In the rows, 128 means zero.
Rotation paths and how fast each direction turns (degrees per step):
Each turn is a multiple of 5 degrees from 10 to 175, or 0.
Each row of a path follows its step; steps can be skipped.
Rotation 1:
step 1: [123 129 138 100 123 128 117 128 111 121 120 116 120 137 135 125 139 150
 127 131 120 131 117 125 130 122 134 114 123 118 134 127 119 132 139 138
 119 123 126 132 126 123 136 125 120 123 130 130 132 130 131 145 140 137
 121 126 123 130 137]
step 2: [124 124 145 113 120 128 134 122 132 124 116 126 135 134 135 111 142 139
 121 140 116 143 120 120 123 112 126 121 130 130 124 127 138 131 129 121
 117 122 139 135 124 122 122 117 126 131 124 124 128 106 140 134 127 130
 127 137 113 129 142]
step 4: [117 119 132 126 117 141 118 122 113 130 130 124 134 126 145 139 144 128
 129 129 138 128 134 120 125 135 120 131 130 118 108 120 132 130 125 118
 134 128 138 124 131 142 129 142 129 131 139 122 131 129 143 135 145 123
 136 140 133 120 143]
step 5: [120 132 117 108 118 124 122 124 120 133 128 129 135 128 131 149 147 133
 120 133 123 135 126 124 118 120 127 131 124 122 128 112 122 121 127 117
 123 122 138 124 144 132 135 140 130 124 129 117 151 130 138 139 131 136
 142 126 136 124 120]
step 6: [125 139 134 126 120 110 128 127 132 145 125 136 136 132 126 127 142 144
 136 122 124 135 131 118 113 118 131 113 120 126 119 124 138 129 129 118
 121 133 127 126 132 113 139 134 136 131 138 130 147 133 144 139 132 139
 128 116 119 119 123]
step 8: [132 122 122 121 124 143 104 129 120 132 133 115 120 125 128 131 127 145
 134 125 136 136 122 120 124 126 134 115 137 121 120 117 126 127 118 132
 133 119 130 135 136 127 140 119 128 133 150 131 122 111 125 147 129 118
 118 121 131 121 136]
step 10: [133 130 130 117 123 126 133 120 116 121 128 128 131 134 139 127 149 140
 126 122 118 141 113 128 139 122 134 113 121 120 123 137 135 124 133 121
 121 137 125 141 119 117 135 136 130 114 124 125 150 111 128 136 122 121
 127 136 132 134 137]
step 13: [117 112 144 117 114 134 122 118 126 140 128 132 128 124 124 138 137 129
 113 125 132 139 130 120 120 121 114 119 128 117 111 117 134 118 127 124
 118 124 135 133 120 134 141 124 126 139 140 134 138 131 134 137 126 134
 145 131 128 117 118]
step 17: [127 118 125 125 128 129 131 114 130 128 137 129 117 134 125 128 139 134
 120 115 128 137 124 122 132 123 140  96 122 136 127 121 133 120 131 131
 134 128 149 136 137 124 137 122 136 129 144 138 138 116 131 139 136 118
 123 127 135 134 125]
[132 127 126 132 129 129 127 127 132 126 126 130 127 131 127 128 129 128
 129 127 125 131 127 129 128 129 126 133 123 129 129 125 130 132 127 129
 126 123 131 127 129 132 125 127 127 130 124 125 130 128 130 129 128 128
 127 131 129 129 128] : 155
[129 131 130 130 127 126 125 127 129 130 127 128 126 128 127 129 129 129
 127 127 131 131 126 127 127 126 130 127 129 133 125 127 128 131 127 131
 130 130 127 130 130 130 124 128 130 127 127 129 127 136 125 131 129 131
 127 125 128 130 130] : 135
[127 126 132 125 129 129 129 127 124 127 128 128 130 127 130 127 125 125
 128 128 125 133 131 130 129 127 127 126 129 126 129 128 127 130 126 129
 122 130 128 130 125 132 123 130 123 130 127 129 128 129 128 129 128 130
 129 128 128 129 129] : 35
[128 126 125 130 128 129 124 130 130 128 132 127 128 132 129 127 129 127
 133 125 128 129 129 126 128 129 132 124 129 130 132 129 131 127 130 127
 130 126 127 131 129 126 125 128 121 127 128 129 128 128 128 128 126 129
 127 125 129 128 125] : 40
